Each row is a point on a hilly landscape, with its height.
disan: [-15   0  26 -12  20  19  18  44 -28 -39]  (h) 0.60
mames: [ 36  -1 -23  18 -35 -29 -23   7  15  19]  (h) 0.61
misi: [-25   6  15 -14  13  16  20 -19  11 -11]  (h) 0.29
nem: [ 31   2 -20  12 -33 -27 -13  -1  14  22]  (h) 0.49
mulod: [  7 -27  17  32  55  14 -29  10  14   4]  (h) 0.04
Valub: [  8  18 -27   5 -38 -25  30  -8   4  19]  (h) 0.73
vovef: [  3   4  11 -10 -25 -27   8  38 -45  -9]  (h) 0.59
zuf: [ 13  12 -24   4 -43 -28  26  -2   6  22]  (h) 0.65
tuz: [  8 -36  16  33  50  14 -30  -3  18  12]  (h) 0.63
lanoz: [-44  19  38 -30  16  29  24 -10   0 -47]  (h) 0.72
dut: [  3 -23  13  16  33  15 -18 -24  30   8]  (h) 0.28
deto: [ -5  19 -17 -14 -40  -8  24 -17 -11   4]  (h) 0.34
Feze: [ -5  14 -25 -14 -49 -14  25 -11 -16  -5]  (h) 0.43
kipod: [-26   4  -8  -4   6  12  14 -42  19  27]  (h) 0.64
zis: [  1  11  -9   0 -11  -3   4 -34  11  32]  (h) 0.31
tib: [ -4   6 -15 -23 -52 -19  22   2 -23 -10]  (h) 0.02
Sabid: [ 27   1 -16  15 -35 -30 -10  10   5  16]  (h) 0.17
zotu: [-44  17  38 -28  15  32  23 -11   5 -48]  (h) 0.76
Fite: [  5 -35  20  41  65  18 -34  12   6  13]  (h) 0.70
seze: [ 35  -2 -22   9 -26 -25 -27  -6  16  25]  (h) 0.56
ruda: [ 10  16 -22   2 -37 -23  25 -11   5  22]  (h) 0.40
fep: [  7 -15  27  26  68  29 -32  15  11   2]  (h) 0.56
pag: [  8 -29  14  28  46   8 -29  -4  20   8]  (h) 0.48
pilo: [ -4   3  -1  -1  -2   0   8 -25  18  23]  (h) 0.24
dufer: [-36  17   6 -19  -9  24  24 -34  10   0]  (h) 0.38
nute: [ -5 -11  19   3  24   4   0  23  -7 -19]  (h) 0.08
Biti: [-37  17  22 -32  -3  33  21 -21   8 -26]  (h) 0.47
nukig: [-12  22 -25 -33 -55  -7  23   2 -21 -27]  (h) 0.68
lubi: [ 11 -40   6  39  51   7 -31  15   9   9]  (h) 0.64
Pabot: [-13  23 -14 -23 -45  -1  21 -21 -20  -8]  (h) 0.44
dofu: [  7 -32  15  18  40  17 -30 -26  36  11]  (h) 0.63
Zenu: [ -9  14 -21 -26 -52 -11  23  -7 -25 -18]  (h) -0.07
tez: [  6 -38  21  38  62  19 -32   4   9  17]  (h) 0.72
rez: [-12   4   1  -3   3   4  15 -26  15  14]  (h) 0.21
dore: [ 36  -5 -24  19 -26 -27 -28  12   9  21]  (h) 0.65
Zoze: [ 22   1 -16   7 -17 -18 -13  -9  14  24]  (h) 0.23
Pofi: [ 21 -11 -10  17   4 -13 -26   2  15  15]  (h) 0.28
rega: [ 35 -20 -23  33  24 -15 -32  33 -14  12]  (h) 0.67
nidi: [  4 -22  22  20  47  19 -23  34   3 -12]  (h) 0.35
Bog: [ 20 -28  -1  15  17   1 -33 -13  28  20]  (h) 0.48
zut: [-24  11  10 -16  -2  10  19 -16   2  -9]  (h) 0.31
gukud: [-28   6  -1  -4  12  25  26 -40  29   6]  (h) 0.37
didef: [ 34  -6 -23  29  -6 -26 -32  25  -9  21]  (h) 0.65
fal: [ 10 -31  10  27  52  14 -29  43   9  -6]  (h) 0.62
putu: [ 25  -7 -14  10  -8 -14 -24 -11  18  24]  (h) -0.10
mur: [  8   8  15  -7 -10 -11   4  56 -46 -18]  (h) 0.65
vinid: [-11  16  -7 -19 -30  -5  20 -16 -11   0]  (h) 0.27
Gite: [ 35  -7 -25  23 -10 -26 -33  19  -2  21]  (h) 0.61
marot: [-12  14 -27 -29 -57 -11  24  -7 -26 -23]  (h) 0.42
tozi: [ 35  -7 -23  17 -13 -24 -30   7  11  20]  (h) 0.42
peto: [ 14  -4   2  10 -22 -29 -14  36 -39  -2]  (h) 0.33
bik: [ 31   1 -20   9 -26 -23 -19  -7  13  23]  (h) 0.47
dapil: [-24   4   3  -6  17  22  22 -32  25   4]  (h) -0.14
peti: [-21  12   7 -19  -9  11  20 -19   1  -6]  (h) 0.33
leliv: [ 24  -4 -10   5  -7  -8 -29 -22  22  30]  (h) 0.20
nenag: [-19   6  23 -13  16  14  20  37 -27 -40]  (h) 0.55
nefo: [  7 -41   7  40  57  12 -31  24   7   9]  (h) 0.65
tusi: [ 20 -10  -7   9  -4  -8 -27 -18  25  26]  (h) -0.35
penan: [ -8  26  -1 -25 -23 -18  17  30 -38 -29]  (h) 0.46
pak: [ -4  10 -13 -26 -50 -15  20   2 -23 -14]  (h) -0.03
Pab: [-19   3  -6  -5   4   9   5 -39  19  29]  (h) 0.59
sobu: [-30   6  25 -20  25  22  18 -10   2 -26]  (h) 0.43
malum: [-41  16  36 -30  14  32  22 -11   2 -44]  (h) 0.66
meful: [  4 -26  21  29  59  17 -30   3  16   7]  (h) 0.44
bis: [ -8  -9  12   5  38  18   2 -20  25   1]  (h) 0.05
bal: [ -7  -6  26   7  59  25 -10   5   9  -9]  (h) 0.47
far: [-12  -9  32  -4  49  28  -5  25  -8 -20]  (h) 0.51
pava: [-32  12   5 -13   4  24  25 -34  19   0]  (h) 0.10
Mov: [-14  20 -12  -2 -14   0  19 -35   8  27]  (h) 0.09
zag: [-13  13  -8  -6  -9   2  19 -30  10  20]  (h) 0.22
zol: [-11  31 -13 -34 -48   1  20 -11 -23 -23]  (h) 0.47
vute: [ 10 -29   9  24  35   5 -28  -4  22  11]  (h) 0.47
baget: [ -8  10 -17 -27 -55 -16  21   1 -24 -18]  (h) 0.36
fated: [-10  25 -19 -36 -51  -6  23   4 -20 -25]  (h) 0.39
ven: [  8 -38  16  37  58  14 -30   7   9  12]  (h) 0.66
zozaf: [ 32 -11 -15   9  -6 -14 -33  -9  21  25]  (h) 0.24
zusib: [ 23   7 -20   8 -41 -30  11   0  10  20]  (h) 0.58
Sirep: [-15  24 -12  -2 -15   1  20 -40   4  28]  (h) 0.22
dif: [-33   4  35 -19  44  39  15  15 -20 -36]  (h) 0.66
Motuv: [ 37 -15 -23  34  18 -20 -33  34 -16  16]  (h) 0.61
Mumu: [ 28  -3 -17  26  -8 -29 -26  22  -8  14]  (h) 0.06
Kap: [ -1 -18  19  15  47  14 -16 -12  25   1]  (h) 0.28
per: [ 10  18 -20   1 -33 -21  23 -14   4  22]  (h) 0.17
Siru: [ 11   0  -4  -2 -24 -28   5  16 -21   1]  (h) -0.56
nak: [-28  23   7 -29 -27  14  17 -25  -9  -8]  (h) 0.49
Tokuf: [-26  33  14 -29  -7   5  18  10 -18 -39]  (h) 0.58
Migo: [  1   6 -20 -17 -52 -21  24  -2 -14   0]  (h) 0.41
zasi: [ 10  15 -13   2 -21 -13  11 -27   7  29]  (h) 0.11
Til: [ -6 -19   3   4  32  25  -5 -38  36   7]  (h) 0.29
pide: [-30  22  22 -27   4  10  21   9 -17 -42]  (h) 0.54
gubok: [-34  34  20 -43 -22  26  14 -17  -2 -22]  (h) 0.71
Lakag: [ 11 -40   8  40  51   8 -31  16   9  11]  (h) 0.63
bopez: [-17  37   1 -39 -37  11  19 -11 -17 -21]  (h) 0.56
pov: [ 15 -38   1  37  44   2 -29  18   9   9]  (h) 0.60
bufid: [-37   7  35 -22  34  28  19   1 -10 -41]  (h) 0.61
sigok: [ 40  -6 -28  12 -25 -25 -32   6  13  22]  (h) 0.68
pinun: [  3  -3   5 -13 -34 -29  12  28 -39  -6]  (h) 0.47
bel: [-21  -1  -7  -4  12  15  11 -44  24  23]  (h) 0.64
reve: [-10 -14   1   0  31  26   4 -37  35   5]  (h) 0.15
ranet: [-15  37  -3 -37 -32   1  20   6 -19 -31]  (h) 0.57
Mavud: [-13   7  -6  -3  -4   3   6 -39  17  32]  (h) 0.42
miv: [-17  -2   4  -5  30  24  19 -30  29   0]  (h) -0.26
leg: [-13  41  -2 -42 -42  11  19  -5 -18 -25]  (h) 0.64
suf: [-25   2  29 -11  48  26  11   2   1 -23]  (h) 0.50
nuz: [ 10  -1   6  -2 -15 -25  -2  37 -39 -12]  (h) -0.04
gurav: [ 27  -7 -10  30   4 -25 -31  40 -28   7]  (h) 0.45
mep: [  0  24 -15   1 -24  -8  22 -29   2  24]  (h) -0.06
poga: [  2 -22  14  17  35  10 -16 -15  27   8]  (h) 0.32
vur: [ 41 -10 -31  12 -14 -21 -34  11   8  24]  (h) 0.71
Rolov: [ 34 -27 -19  38  32 -13 -29  34 -11   7]  (h) 0.64
Tuta: [  4 -24   7  11  19  10 -22 -27  35  17]  (h) 0.32
Votik: [  6 -17  30  16  62  32 -32  34   7  -6]  (h) 0.66
ner: [ 33 -27 -17  39  32 -11 -28  38 -13   6]  (h) 0.55
fem: [-25  -2  36 -16  43  34   9  18 -14 -30]  (h) 0.60
Gup: [  2   9 -20 -15 -52 -21  24  -2 -14   2]  (h) 0.34
vomin: [  1  10  12 -12  -9 -14  12  45 -44 -22]  (h) 0.35
kilug: [ -5  10 -12 -27 -48 -17  21   8 -26 -15]  (h) 0.26
Gilu: [  7  14 -27   3 -41 -27  32  -4   5  15]  (h) 0.68
faku: [-19  18  -7  -8 -14   5  21 -30   6  14]  (h) 0.27
gokuf: [ -8  23 -10 -30 -43 -16  19  14 -28 -25]  (h) 0.63
mot: [-11  21 -23 -33 -53  -7  22   2 -22 -25]  (h) 0.49
loma: [-14  22 -15 -25 -48  -1  22 -17 -25 -15]  (h) 0.43
dugab: [  8 -37  13  38  55  12 -31  17   9   9]  (h) 0.58
Regif: [ 25   1 -14  11 -42 -30  -7   9   7  17]  (h) 0.42
bime: [-36  22  15 -34 -21  27  19 -24   1 -15]  (h) 0.54
Domav: [-27   6  15 -17  26  29  24 -25  20 -18]  (h) 0.05
delob: [ -5   9 -16 -24 -52 -16  21  -1 -20 -11]  (h) -0.04
pepu: [ -3 -14  14  12  50  20 -17 -20  29   0]  (h) 0.19
Migu: [-32   0  36 -18  46  36  10  17 -18 -34]  (h) 0.65
kigeb: [  9 -36  14  28  43  14 -31 -13  26  14]  (h) 0.63
gego: [  7 -41  13  43  61  17 -33  15   6  11]  (h) 0.71
Kazun: [ 25   6 -19  11 -43 -30   3   4  15  21]  (h) 0.72
tonep: [-29  12  17 -21  25  36  25 -25  23 -21]  (h) 0.23
Gik: [-11  24 -19 -35 -53  -6  22   5 -21 -26]  (h) 0.61
Nozet: [ 17   0 -12  -2 -46 -29  13   6  -2  14]  (h) 0.37
Betu: [ 34  -3 -21  25 -16 -27 -29  23  -2  21]  (h) 0.61
nivap: [ 10  11 -23  -2 -45 -27  26  -2   0  14]  (h) 0.59
lipi: [ 34  -6 -25  29  -1 -27 -33  27 -11  19]  (h) 0.54
maf: [-16  10  18 -15   7   7  21  38 -28 -40]  (h) 0.53
tatuz: [ -6  -8  30   7  59  32 -18  17   3 -12]  (h) 0.49
kifaz: [  7 -30  13  22  41  12 -26 -17  28  10]  (h) 0.46
bude: [-32   4  32 -20  35  25  16  -1  -3 -32]  (h) 0.53
nuvab: [ 30   0 -18  19 -31 -27 -22  13   7  18]  (h) 0.41
tosi: [-8 -8 21  8 55 20 -6 -3 14 -6]  (h) 0.35
bavam: [ 13   8 -21   2 -43 -28  27   0   4  20]  (h) 0.63
gir: [ 15  -2  -6  -2 -38 -31   9  14 -15   5]  (h) -0.14
Nabig: [-29  18  14 -28 -11  16  18 -12  -8 -21]  (h) 0.43
limus: [-27  32  13 -35 -14  11  20  -3 -14 -31]  (h) 0.58
Petim: [ -7   9  -5  -6 -16  -4  18 -15   3  12]  (h) 0.25
minod: [ 25 -14  -3  24   8 -13 -26  44 -29  -8]  (h) 0.38
biked: [-24  -3  37 -15  46  37   6  25 -19 -31]  (h) 0.65
kave: [ 11  11 -18  -4 -36 -22  21  -5  -2  15]  (h) 0.26
Miboz: [ 39 -12 -27  26  10 -21 -37  26 -11  21]  (h) 0.67
vibi: [  9   4  18  -8  -2  -4   7  57 -43 -27]  (h) 0.64
pas: [  3 -22  19  27  53  14 -25  18  13   0]  (h) -0.53
dode: [ 22   1 -13   6 -18 -15 -14 -16  16  27]  (h) -0.01
Going downhill from each row below, which row is at the bottom of the valley where it ends?
gukud: miv
pepu: miv
Kap: miv
peto: Siru
Sirep: mep
meful: pas
